A hidden rule labels the rows of this table. It goes by one to three of the table's principal directions, not those with the most spread.
(-0.30, 0.81, 0.34, -0.11, -0.18, 0.29, -1.14, 1.18, -0.23, -0.60, 0.43, 0.27, 1.02, -1.10,
 0.42, 0.52, -0.65, -0.37, -0.09, -0.08, -0.14, 0.83, 0.03, -0.18, 1.06, -0.17, 0.30, 0.01,
 0.57, -0.83, 0.63, -0.65) j51
(-1.62, -0.86, -0.50, 0.86, 0.78, 0.23, -0.07, 1.16, -1.47, -0.58, -0.44, -0.98, -1.87, 1.06,
 0.31, -1.27, -0.42, -0.69, -0.44, 1.12, 0.80, -0.05, -1.48, 1.24, -2.04, -2.10, 0.11, 0.83,
 -0.43, 1.10, -0.09, 0.29) j51
(0.33, 0.60, -0.55, -2.01, -1.35, -0.44, -1.03, -0.81, 2.11, -0.39, 1.16, 2.28, 0.94, -1.80,
 0.86, 0.34, -0.91, -1.13, 1.37, -0.51, -0.36, 0.20, -0.68, -1.17, 1.63, 1.25, 0.17, -1.84,
 -0.97, -1.94, 0.52, -1.40) j822
(1.13, -2.14, 0.97, 2.01, 0.47, -0.20, 2.36, -0.75, -0.43, 1.26, -1.94, -1.04, -0.79, 0.25,
 -0.73, -1.34, 1.85, -0.04, -0.49, 1.83, -0.09, -2.72, 0.71, 0.47, -0.79, 0.17, 1.12, 0.97,
 0.05, 0.02, -0.60, 1.38) j51
(-0.54, 2.52, -1.11, -0.61, 0.02, 0.83, -3.77, 1.54, -0.50, -0.58, 1.55, -0.79, 1.77, -1.11,
 -0.27, 2.28, -1.08, 0.04, 0.10, -3.94, 0.05, 2.37, 0.18, 0.04, 1.55, -1.71, 0.23, 0.18,
 1.09, -0.20, 1.56, -0.42) j51
(-0.86, 2.87, 1.19, 1.08, 1.36, 0.01, -0.11, 0.67, -0.22, -0.88, 0.77, -1.01, -0.25, 0.35,
 0.18, 0.15, -0.45, 0.56, -0.23, -1.51, -0.87, 2.95, -0.43, -0.71, -0.07, -0.38, -0.56, 0.40,
 0.70, -0.55, -0.03, -1.29) j51
(-0.20, -0.54, -0.28, -0.26, -0.57, 0.48, 0.21, 0.42, -0.32, -0.72, 0.00, 0.22, 0.01, -0.12,
 0.12, -0.07, 0.05, -0.01, 0.01, 0.42, 0.86, -0.35, -0.09, 0.52, -0.38, -1.36, -0.04, -0.21,
 -0.19, 0.28, -0.01, -0.04) j822
(-0.20, 0.28, -0.21, 1.06, 0.23, 0.22, -1.15, 1.35, -1.67, -0.05, 0.13, 0.32, -0.08, -0.44,
 0.06, -0.21, -0.69, -1.69, -0.62, 0.37, -0.93, 0.36, 0.48, 0.29, -0.07, 0.68, 0.79, 0.79,
 0.84, -0.02, 0.70, 0.16) j814
(-1.08, -2.43, 0.69, -0.73, 0.56, 1.27, 3.98, -1.70, 0.84, -0.11, -1.70, 0.38, -1.23, 0.44,
 -0.03, -1.34, 1.96, 0.47, 0.24, 2.93, 0.44, -0.75, -0.10, 1.48, -0.43, -0.11, -1.55, -1.76,
 -2.39, 1.26, -1.70, -0.36) j814
(2.27, 1.88, -2.20, 0.18, -0.29, -0.04, -2.70, -0.30, 0.24, 1.14, 1.67, -1.64, -0.99, -2.34,
 -0.18, 1.05, 0.39, -1.72, 0.76, -5.07, 0.02, -2.18, 1.07, 0.55, 1.51, -2.23, 2.15, -0.08,
 0.23, 0.31, 1.96, 0.16) j822
(-0.03, -2.59, -0.01, 1.99, 0.66, -0.36, 1.08, 0.00, -1.29, 0.97, -1.78, -1.40, -2.15, 1.21,
 -0.60, -1.53, 0.85, -0.92, -0.47, 1.68, 0.83, -2.60, 0.00, 0.75, -1.80, -0.49, 1.70, 1.57,
 -0.10, 0.43, -0.67, 1.79) j767
(-1.49, -0.46, 0.27, -0.27, 0.79, 0.36, -0.72, 1.37, -1.61, -0.27, -0.97, -0.11, 1.38, 1.05,
 -0.10, 0.57, -0.66, 1.25, -1.11, 1.78, -0.03, 1.57, -0.02, 0.89, -0.66, 0.24, -1.30, 1.18,
 1.07, 0.94, -0.22, 0.51) j51
(0.57, -0.56, 1.47, 1.24, -0.71, -0.50, 0.65, 0.47, -0.82, 0.09, -0.09, 0.17, 1.09, -0.17,
 -0.25, -0.46, 0.10, -0.11, -0.16, 1.42, -1.37, 0.01, 0.51, -1.53, 0.19, 2.41, 1.19, 0.90,
 0.97, -0.48, 1.24, 0.44) j51
(0.92, -0.73, 0.99, 0.06, -0.80, 0.21, 2.98, -2.34, 0.84, -0.48, -0.67, 1.19, -0.13, -0.41,
 -0.51, -0.37, 1.94, 0.28, 0.55, 0.34, -0.46, -0.94, 2.00, -0.69, 0.41, 1.74, 0.17, -1.19,
 -0.75, -0.29, -0.84, -0.57) j822
(-0.25, 0.94, -0.81, -0.89, -0.07, -0.17, -1.87, -0.14, 0.63, 0.20, 0.70, 0.00, 1.17, 0.00,
 -0.17, 0.84, -0.72, 0.47, 0.48, -1.82, -0.07, 1.30, -0.87, -0.42, 0.26, -0.27, -0.32, -0.17,
 0.09, -0.50, 0.58, -0.09) j822
(0.27, 1.64, -1.52, -2.83, -0.33, 0.93, -2.23, 0.15, 0.61, 0.13, 1.46, 0.37, 1.03, -1.37,
 0.72, 1.70, -0.88, -0.35, 0.81, -2.04, 0.58, 1.00, 0.68, 0.68, 1.74, -0.74, -0.65, -1.39,
 0.06, -0.02, 0.62, -0.81) j822
(-0.38, -0.77, -0.64, 0.66, 0.00, -0.35, 0.20, 1.06, -0.73, 0.06, -0.20, 0.92, 0.42, 1.43,
 -0.38, -0.42, -0.79, 0.36, -1.14, 1.66, -0.71, 0.36, -1.69, 0.62, -1.77, -0.29, -1.62, 0.70,
 0.01, 1.46, -0.06, 1.00) j822
(0.25, -1.66, 1.53, 0.69, 0.07, -0.25, 2.12, -0.09, 0.34, 0.55, -1.09, -0.33, -0.36, 0.47,
 -0.25, -0.50, 0.67, 0.32, -0.15, 2.29, 0.08, -1.08, 0.33, -0.63, 0.35, 1.46, 0.55, 0.37,
 -0.10, -0.26, -0.66, 0.74) j822
(0.28, 0.19, 1.32, -0.38, -0.50, -0.20, 0.44, -0.39, 0.82, -0.13, 0.06, 0.84, 1.06, -0.36,
 0.09, 0.45, 0.02, 0.49, 0.19, 0.52, -0.33, 0.54, 0.93, -1.40, 1.46, 2.32, 0.11, -0.46,
 0.30, -1.28, -0.34, -0.49) j822
(0.20, 1.00, -2.00, -0.83, -0.54, -0.02, -2.87, 1.12, -0.33, -0.13, 1.18, 0.28, 0.71, -0.29,
 0.13, 1.12, -1.26, -0.09, -0.35, -1.96, 0.61, 0.11, -0.60, 0.82, -0.04, -2.02, -0.55, 0.14,
 0.47, 0.69, 0.71, 0.23) j822
(-1.38, -1.58, 1.46, -1.38, -0.12, 0.09, 0.23, 0.51, -1.05, -0.14, -0.98, 0.81, 1.08, -0.69,
 0.94, -0.46, -0.74, -1.15, 0.78, 3.93, -0.79, 0.95, 0.77, -0.89, 0.72, 3.90, 1.34, 0.37,
 0.59, -1.29, 0.91, -0.33) j822
(1.74, -0.57, -0.96, 0.72, -1.19, -0.37, -0.85, 0.11, -0.93, 0.43, 0.19, 0.64, -0.04, 0.24,
 -0.26, -0.02, 0.06, -0.28, -0.85, -0.40, 0.67, -2.25, 1.35, 0.27, -0.51, -0.12, 0.50, 0.51,
 0.92, 0.44, -0.23, 1.06) j822
(-1.74, -0.28, -0.07, -2.03, -0.02, 0.95, 0.43, 0.29, -0.07, -1.30, -0.39, 0.77, 1.31, 0.36,
 -0.07, 1.22, -0.37, 0.94, 0.39, 0.85, 0.42, 2.22, 0.02, 0.44, 0.04, -0.19, -1.35, -0.45,
 -0.21, 0.51, -0.27, -0.42) j767
(-0.44, -0.89, 0.33, 0.74, 0.09, 0.15, 1.36, 0.35, -0.69, -0.42, -0.65, -0.10, -0.44, 1.54,
 -0.39, -0.48, 0.23, 0.80, -0.68, 1.31, 0.61, 0.04, -0.32, 0.40, -1.53, -0.76, -0.75, 0.51,
 0.06, 0.85, -0.91, 0.65) j767
(2.06, 0.63, 0.44, 0.20, -0.67, -0.74, 1.90, -2.74, 1.72, 0.65, 0.67, 0.00, -0.88, -0.35,
 -0.42, -0.21, 1.57, 0.38, 0.91, -1.94, -0.82, -1.39, 1.28, -1.46, 0.72, 1.64, 0.51, -1.06,
 -0.75, -0.02, 0.01, -0.38) j767
(-0.35, 1.93, -0.53, 0.04, 0.37, 0.41, -2.26, 1.51, -1.77, -0.68, 1.41, -1.86, -1.65, -0.82,
 1.08, 0.10, -1.00, -1.62, 0.41, -1.97, 0.88, 0.48, 0.82, 0.29, 0.15, -1.61, 1.94, 0.73,
 1.11, -0.02, 1.34, -0.76) j767
(-0.85, -2.02, 1.17, 0.74, -0.76, -0.10, 1.10, -0.12, -0.37, -0.54, -0.62, -0.41, 0.07, 1.53,
 -0.15, -1.20, 0.55, 1.60, -0.35, 1.84, 1.04, -0.38, -0.74, -0.68, -1.14, 0.15, -0.01, 0.24,
 -0.36, 0.40, -0.34, 0.49) j51
(-1.65, 0.06, -1.51, -1.57, 0.48, 0.20, -2.74, 1.96, -1.56, -0.21, 0.05, -0.03, 1.63, -1.02,
 0.60, 0.74, -1.61, -0.57, -0.07, 0.84, -0.98, 1.38, -1.45, 1.51, -0.28, -0.84, -0.49, 0.99,
 0.54, 1.24, 2.32, 0.01) j51
(0.33, -0.94, 1.10, -0.17, -0.98, -0.04, 0.12, 0.63, 0.48, -0.11, -0.67, 1.30, 2.94, -0.04,
 -0.78, 1.44, -0.04, 1.53, -0.67, 1.27, -0.17, 0.34, 0.73, -0.97, 1.45, 1.74, -0.53, 0.27,
 0.86, -0.75, -0.33, 0.73) j822
(-0.73, -0.72, 2.19, 0.46, -1.15, -0.13, 1.87, -0.09, 0.90, -1.49, 0.16, 1.37, -0.07, 0.61,
 0.30, -0.66, 0.05, 0.66, -0.06, 1.87, 0.48, 0.63, 0.05, -1.98, 0.72, 2.03, -0.08, -0.97,
 -0.61, -1.13, -1.13, -0.96) j51
(-0.99, 0.47, 0.27, 0.96, 1.52, 0.93, -1.63, 2.49, -2.38, 0.12, -0.68, -2.50, 0.37, 0.63,
 -0.37, 1.16, -0.35, 0.78, -1.34, -0.32, 0.91, 1.00, 0.86, 1.37, 0.04, -1.84, 0.19, 2.07,
 1.93, 0.99, 0.10, 1.02) j822
(-0.58, 0.39, 1.45, -0.28, 0.42, -0.14, 0.34, 0.77, -0.73, -0.35, -0.30, 0.09, 0.93, -0.36,
 0.49, 0.24, -0.51, 0.10, -0.05, 1.77, -1.02, 1.36, 0.67, -0.68, 0.63, 2.15, 0.19, 0.72,
 1.05, -0.53, 0.55, -0.47) j767
(1.87, 0.05, 1.78, 0.31, -0.32, -0.39, 2.23, -2.05, 1.80, 0.76, -0.39, 0.09, -0.22, -0.81,
 -0.36, 0.27, 1.56, 0.15, 0.75, -0.42, -0.33, -1.32, 2.32, -1.75, 2.07, 2.73, 1.27, -0.77,
 -0.06, -1.77, -0.94, -0.27) j767
(-0.61, -0.50, -0.73, -0.76, -0.86, -0.52, 0.74, -1.65, 1.20, -0.86, 0.77, 0.89, -1.61, 0.45,
 0.89, -1.97, 0.08, -0.07, 0.92, 0.18, 0.59, -0.60, -2.13, -0.14, -1.66, -0.99, -0.70, -1.60,
 -2.17, 0.33, -0.15, -1.21) j822
(-0.46, -1.62, 0.19, 0.35, -0.15, 0.79, 3.06, -1.30, -0.04, -0.55, -1.10, 0.50, 0.00, 1.52,
 -1.34, -0.14, 1.69, 1.47, -0.35, 0.80, -0.06, 0.11, 0.38, 0.58, -1.27, -0.22, -1.55, -0.52,
 -1.05, 1.90, -1.10, 0.65) j767
(0.95, -0.93, 0.08, 1.49, -0.30, -0.01, 1.62, -0.93, -0.24, 0.10, -0.23, -0.75, -2.55, -0.40,
 -0.01, -1.53, 1.34, -1.54, 0.43, -0.15, 0.49, -2.58, 0.76, 0.10, -0.61, -0.73, 1.94, -0.14,
 -0.74, 0.01, -0.06, 0.13) j822
(-0.52, -0.26, 0.12, -0.70, -0.65, -0.92, 0.30, -0.09, -0.06, -0.78, 0.43, 0.86, -0.58, 0.55,
 0.94, -0.98, -0.94, -0.15, 0.44, 1.55, 0.04, 0.16, -0.98, -0.74, -1.23, 0.82, -0.07, 0.01,
 -0.21, -0.11, 0.24, -0.58) j767
(-0.89, 0.09, -0.47, -1.58, -0.38, 0.66, -2.50, 1.45, -1.09, -0.26, 0.53, 0.04, 1.19, -1.10,
 0.54, 1.18, -1.25, -1.01, 0.43, 0.02, 0.19, 1.08, 0.80, -0.02, 1.44, 0.87, 1.04, 0.20,
 0.86, -0.28, 1.45, -0.10) j822
(-0.43, -0.07, -0.48, -2.14, -0.26, 0.52, 0.48, -0.97, 2.27, -0.23, 0.07, 1.58, 0.40, 0.19,
 0.11, 0.85, -0.23, 0.51, 0.62, -0.11, 1.11, 0.77, -0.49, 0.11, 0.93, -0.18, -1.71, -1.98,
 -1.38, -0.79, -1.83, -0.64) j822
(1.69, 0.05, -0.52, 0.01, -0.22, 0.23, 1.64, -1.99, 1.70, 0.90, 0.32, -0.03, -1.36, -0.11,
 -0.46, -0.17, 1.47, -0.08, 0.44, -1.67, 0.39, -1.77, 0.66, 0.21, 0.50, -0.60, -0.30, -1.53,
 -1.31, 0.33, -1.07, 0.08) j822
(-1.49, 1.03, 0.34, -1.02, 0.36, 0.77, -0.21, 0.27, 0.10, -1.42, 0.37, 0.21, -0.53, -1.01,
 0.89, 0.11, -0.40, -0.88, 0.77, -0.22, 0.38, 1.60, 0.14, 0.10, 0.79, -0.41, 0.21, -0.90,
 -0.49, -0.85, -0.05, -1.74) j51
(0.64, 0.06, -0.74, -1.35, 0.48, 0.23, 1.10, -1.79, 0.99, 1.01, -0.03, 0.23, -0.63, -0.99,
 0.41, -0.57, 0.79, -0.82, 1.02, 0.00, -0.91, -0.64, -0.03, 0.85, 0.14, 0.32, -0.49, -1.31,
 -1.23, 0.40, 0.24, -0.58) j822
(-2.72, -0.46, 0.04, -1.38, 0.87, 0.69, 0.12, 1.47, -1.08, -1.09, -0.40, 0.20, 0.03, 1.48,
 0.73, -0.10, -1.28, 0.78, -0.49, 2.64, 0.56, 2.44, -1.41, 1.16, -1.27, -0.54, -2.07, 0.16,
 -0.22, 1.37, -0.54, -0.36) j767
(0.09, -0.08, -1.06, -0.03, -0.21, 0.47, 0.02, -0.22, -0.14, -0.34, 0.11, 0.07, -0.44, 0.66,
 -0.50, 0.38, 0.38, 0.50, -0.39, -1.16, 0.87, -0.35, 0.22, 0.94, -0.66, -1.73, -0.85, -0.29,
 -0.34, 1.20, -0.67, 0.35) j767
(-1.03, 1.96, -0.91, -1.15, 0.22, 0.39, -0.29, -0.64, 1.80, -1.26, 1.55, -0.40, -1.38, 1.22,
 0.45, 0.32, -0.33, 1.71, 0.25, -2.84, 1.96, 1.57, -1.74, 0.44, -0.52, -3.47, -2.40, -1.74,
 -1.59, 0.77, -1.52, -1.45) j822
(-0.89, 0.85, 0.84, -0.08, 1.15, 0.43, -0.79, 2.07, -1.68, -0.30, -0.61, -0.65, 1.48, -0.28,
 0.06, 1.38, -0.77, 0.47, -0.87, 1.04, -0.73, 1.87, 0.95, 0.55, 0.71, 0.52, -0.31, 1.56,
 1.88, 0.31, 0.52, 0.11) j822
(0.00, -0.49, -1.15, -0.35, 0.26, 0.25, -1.08, 0.50, 0.24, 0.66, -0.13, -0.85, -0.22, 0.78,
 -0.36, 0.74, -0.17, 0.77, -0.50, -0.85, 1.59, -0.78, -0.54, 1.10, -0.11, -2.13, -0.66, 0.18,
 -0.15, 0.83, -0.76, 1.03) j767
(-1.16, 1.04, -1.00, -1.26, 0.98, 0.56, -0.72, 0.26, -0.84, -0.29, 0.34, -0.56, -0.01, -0.34,
 0.32, 0.49, -0.39, -0.16, 0.31, -0.63, -0.87, 1.67, -0.37, 1.22, -0.39, -0.76, -0.89, 0.02,
 -0.12, 1.57, 1.14, -0.59) j767
(1.66, 0.59, -1.50, -1.44, -1.19, -0.28, -1.99, -0.24, 0.26, 0.69, 1.27, 0.78, 0.45, -1.70,
 0.78, 0.38, -0.57, -1.18, 0.55, -1.18, -0.05, -1.50, 0.72, 0.15, 1.05, 0.25, 0.69, -0.69,
 0.26, -0.16, 1.26, -0.21) j822
(0.63, 0.97, -0.26, 0.93, 0.41, -0.85, -0.29, -0.20, -0.18, 0.50, 0.57, -0.60, -1.19, 0.41,
 0.10, -0.59, -0.30, -0.58, 0.00, -0.96, -0.61, -0.26, -0.37, -0.43, -0.84, 0.12, 0.52, 0.62,
 0.31, 0.04, 0.32, 0.09) j767
(2.70, -0.90, -0.45, -0.11, -1.89, -0.32, 0.64, -1.69, 1.18, 0.86, 0.26, 1.74, 0.34, -1.25,
 -0.12, -0.43, 0.95, -1.07, 0.57, -0.27, 0.02, -2.90, 1.38, -0.67, 0.82, 1.20, 1.06, -1.27,
 -0.37, -1.21, -0.15, 0.29) j51
(0.64, 0.47, 0.33, -0.06, -0.12, -0.17, 2.10, -1.93, 2.29, 0.00, 0.33, 0.89, -0.89, 1.28,
 -0.18, -0.59, 0.72, 1.24, 0.14, -0.65, 0.64, 0.04, -0.71, -0.52, -0.46, -0.36, -1.86, -1.75,
 -1.45, -0.37, -2.26, -0.60) j822
(-0.66, -0.46, 0.26, 0.80, -0.30, 0.00, 0.42, -0.31, 0.13, -0.74, -0.04, -0.14, -0.34, 0.90,
 -0.61, -0.10, 0.51, 0.98, -0.34, -0.62, 0.45, 0.13, -0.28, -0.38, -0.35, -0.41, -0.29, -0.08,
 -0.57, 0.62, -0.47, 0.07) j822
Here are more rows. What is the label of each one?
(1.15, 0.69, -1.29, -0.72, 0.57, 0.40, -1.05, -0.79, 1.22, 1.45, 0.16, -0.63, 0.03, -1.83,
 -0.24, 0.88, 0.62, -0.97, 0.69, -2.33, -0.28, -1.11, 0.34, 0.97, 1.63, -1.03, 0.45, -0.77,
 -0.58, -0.28, 0.46, 0.04): j51
(2.15, -2.02, 0.94, 1.37, -0.92, -0.79, 1.64, -0.97, 0.40, 1.68, -0.99, 0.96, 0.70, -0.01,
 -0.85, -0.75, 0.95, -0.60, -0.14, 1.82, -1.07, -2.36, 1.01, -1.30, 0.32, 3.13, 1.32, 0.35,
 0.34, -1.08, -0.15, 1.54): j51
(0.58, -1.19, -0.44, 0.09, -0.06, 0.10, 0.51, -0.20, -0.34, 0.64, -0.43, -0.32, -1.57, -0.24,
 0.23, -0.66, 0.35, -1.40, 0.23, 0.77, 0.73, -2.02, 0.69, 0.62, -0.16, -0.15, 1.19, 0.04,
 -0.29, 0.12, -0.27, 0.58): j767
(-0.05, -2.03, -0.87, 1.31, 0.55, -0.52, 1.40, -0.09, -1.42, 0.67, -1.30, -1.30, -1.14, 2.05,
 -0.66, -1.47, 0.79, 1.13, -0.96, 1.55, 0.27, -1.83, -1.46, 1.69, -3.49, -2.21, -0.80, 1.56,
 -0.22, 2.68, -0.04, 1.80): j767
(-0.40, -0.97, 0.28, 0.05, -0.53, -0.33, 0.67, -0.49, 0.66, -0.48, -0.46, 0.74, 0.11, 0.39,
 0.12, -0.92, 0.07, 0.23, 0.33, 1.11, 0.58, -0.27, -1.19, -0.39, -0.88, -0.35, -0.06, -0.36,
 -0.69, -0.98, -0.55, -0.18): j51
(0.87, 0.78, -0.56, 0.69, -0.46, -0.70, -0.30, 0.67, -0.44, -0.38, 0.51, 0.76, 0.17, 1.14,
 0.00, 0.04, -0.64, 1.02, -1.26, -0.14, 0.34, -0.29, -0.39, 0.31, -1.44, -1.21, -1.45, 0.62,
 0.82, 0.77, -0.73, 0.38): j767
(0.35, -0.43, -1.37, -2.61, -0.67, 0.73, 0.55, -1.53, 0.85, 0.03, 0.33, 0.98, -0.25, -1.32,
 0.47, 0.38, 0.55, -0.78, 1.24, -0.29, 0.19, -0.81, 0.88, 0.95, 0.80, 0.03, -0.36, -1.83,
 -1.34, 0.82, 0.31, -0.68): j767
(-0.67, -1.49, 0.05, -0.28, 0.14, 0.83, 0.22, 0.86, -0.95, 0.15, -1.00, 0.12, 0.58, -0.13,
 -0.07, -0.07, -0.03, -0.67, -0.10, 2.00, 0.24, -0.03, 0.17, 0.84, -0.07, 0.04, 0.31, 0.27,
 0.15, -0.01, 0.05, 0.63): j51
(2.59, -1.77, -2.04, -0.59, -1.42, -0.93, -0.95, -1.47, 1.38, 2.19, 0.08, 1.08, -0.19, -0.43,
 -0.08, -0.69, 0.13, -1.22, 0.51, -0.28, 0.74, -3.89, -0.43, 0.20, -0.23, -0.01, 0.84, -0.71,
 -0.73, -0.72, -0.13, 1.44): j822
(-1.54, -0.52, 0.30, -1.28, 0.78, 0.58, 0.45, 0.36, -0.20, -0.17, -0.76, -0.08, 1.09, 0.53,
 0.15, 0.30, -0.21, 1.18, -0.09, 1.74, -0.17, 1.65, -0.76, 0.77, -0.26, 0.09, -1.58, -0.02,
 -0.20, 0.78, -0.09, -0.09): j822
(-1.86, -2.49, 1.15, 0.03, 0.57, 0.25, 2.23, 0.44, -0.15, -0.17, -1.73, 0.41, -0.29, 2.60,
 -0.34, -0.74, -0.24, 0.90, -0.50, 3.90, 0.94, 0.89, -1.14, 0.04, -1.50, 0.86, -1.17, 0.36,
 -0.53, 0.12, -2.03, 1.02): j767
(1.43, 0.38, 0.18, -1.00, -1.26, 0.19, 0.42, -1.65, 1.37, -0.03, 0.55, 1.44, 0.65, -2.11,
 0.23, 0.26, 0.79, -1.04, 1.21, -0.95, -0.52, -0.80, 1.67, -1.01, 1.96, 1.69, 1.04, -1.69,
 -0.50, -1.59, 0.37, -1.08): j51
(0.16, 0.56, 0.17, -0.42, -0.47, 0.20, -0.11, -1.00, 0.68, -0.41, 0.43, -0.01, -0.05, -0.50,
 -0.38, 0.92, 0.55, 0.06, 0.71, -1.99, 0.21, 0.27, 1.44, -0.97, 1.35, 0.83, 0.82, -0.63,
 -0.17, -0.50, -0.04, -0.48): j767
(0.19, -0.47, 0.98, 1.09, 1.47, -0.66, 1.04, 0.37, -0.50, 1.23, -1.52, -0.55, 0.79, 0.43,
 -0.65, 0.28, 0.43, 1.03, -1.21, 1.83, -1.76, -0.12, 0.19, 0.41, 0.01, 1.66, -0.82, 1.60,
 0.88, 0.89, -0.14, 1.03): j51
(-0.88, 0.28, 0.58, -0.63, -0.26, 0.40, -1.67, 1.88, -1.33, -0.61, 0.46, -0.41, 1.04, -1.45,
 0.91, 0.30, -1.10, -1.08, 0.42, 0.93, -0.28, 1.05, 0.23, -0.38, 1.09, 0.67, 1.51, 0.62,
 1.04, -0.74, 1.97, -0.54): j51
(-0.57, 0.43, -0.75, -1.30, -0.70, 0.11, -1.68, 0.24, 1.21, -0.61, 0.81, 0.99, 0.59, -0.80,
 0.50, 0.53, -0.98, -0.46, 0.64, -0.92, 0.81, 0.58, -1.03, -0.26, 0.94, -0.79, -0.11, -1.09,
 -0.68, -1.21, 0.04, -0.81): j51
(1.08, -1.87, 1.62, 1.62, -0.92, 0.00, 3.61, -1.79, 0.64, 0.10, -0.69, 0.19, -1.77, 2.00,
 -0.72, -1.39, 1.80, 0.81, -0.24, 1.13, 1.32, -1.87, 1.45, -1.26, -0.71, 1.33, 0.40, -0.69,
 -0.71, -0.22, -2.38, 0.76): j822
(-0.70, -0.18, -1.93, -0.83, 0.31, 0.38, -0.62, -0.02, 0.00, -0.12, 0.07, 0.41, -0.38, 0.32,
 -0.06, 0.10, -0.19, 0.13, -0.33, -0.51, 0.29, -0.03, -1.26, 1.87, -1.05, -2.21, -1.75, -0.53,
 -1.04, 1.80, -0.23, 0.06): j51
(0.13, 0.51, -0.65, 0.17, -0.85, 0.25, -0.71, 0.00, -0.13, -0.61, 0.88, 0.01, 0.45, 1.44,
 -0.91, 1.01, -0.09, 1.32, -0.35, -2.27, 0.92, 0.81, 0.33, -0.47, -0.46, -0.97, -0.64, -0.07,
 0.32, 0.78, -0.39, 0.58): j767
(1.39, 0.92, 1.04, 1.29, 1.08, -0.51, 1.73, -1.53, 0.92, 1.33, -0.33, -0.64, -0.95, -0.64,
 -0.43, -0.42, 1.18, -0.83, 0.49, -0.84, -1.80, -0.47, 0.96, -0.90, 0.80, 1.95, 0.99, 0.00,
 -0.06, -0.99, -0.13, -0.13): j51
(1.21, 1.95, -1.63, -0.19, -0.59, 0.19, -3.37, 1.20, -0.69, 0.31, 2.21, -1.81, -0.64, -2.17,
 0.95, 0.19, -0.80, -1.86, 0.85, -3.39, 0.54, -1.01, -0.18, 0.35, 0.81, -2.75, 2.23, 0.10,
 0.63, -0.11, 2.72, -0.41): j51
(-1.87, -2.01, -0.54, -0.22, 1.30, 0.33, 2.11, -1.01, -1.07, 0.04, -1.38, -1.03, -2.50, 1.14,
 0.16, -1.94, 0.79, -0.77, 0.61, 2.15, -0.13, -0.31, -1.13, 1.54, -2.61, -0.57, -0.06, 0.22,
 -1.57, 1.93, 0.01, 0.22): j767
(-1.01, 1.93, 0.20, -0.14, 1.62, 0.05, -2.55, 2.68, -2.78, 0.27, 0.69, -2.43, 0.06, -1.45,
 0.94, 0.89, -1.50, -1.39, -0.05, -0.15, -1.82, 1.81, 0.70, 0.37, 0.98, 0.95, 1.63, 2.25,
 2.14, 1.06, 3.19, -0.25): j767
(1.88, -0.86, 0.92, 1.59, -0.87, -0.26, 2.82, -2.22, 1.74, 0.33, -0.45, 0.21, -0.51, 0.57,
 -1.27, -0.36, 2.28, 1.39, -0.19, -1.04, 0.40, -2.15, 1.04, -0.93, 0.29, 0.17, -0.08, -0.92,
 -0.94, -0.11, -1.59, 0.49): j51
(-0.26, 1.06, -0.49, -2.27, 0.14, -0.06, 0.11, -1.42, 0.97, -0.44, 0.43, 0.24, 0.22, -1.70,
 0.76, 0.50, 0.29, 0.06, 1.33, -0.88, -0.89, 0.51, 0.23, 0.27, 0.88, 0.32, -0.38, -1.06,
 -0.82, 0.37, 1.10, -1.61): j767
(-0.46, -0.13, -1.02, -2.00, 0.49, 1.07, 0.61, -1.16, 0.09, -0.04, -0.27, 0.14, -1.19, -0.86,
 0.62, -0.10, 0.43, -1.45, 1.28, -0.02, 0.55, -0.07, 0.90, 1.32, 0.03, -0.53, 0.19, -1.25,
 -0.97, 0.08, -0.27, -0.80): j767
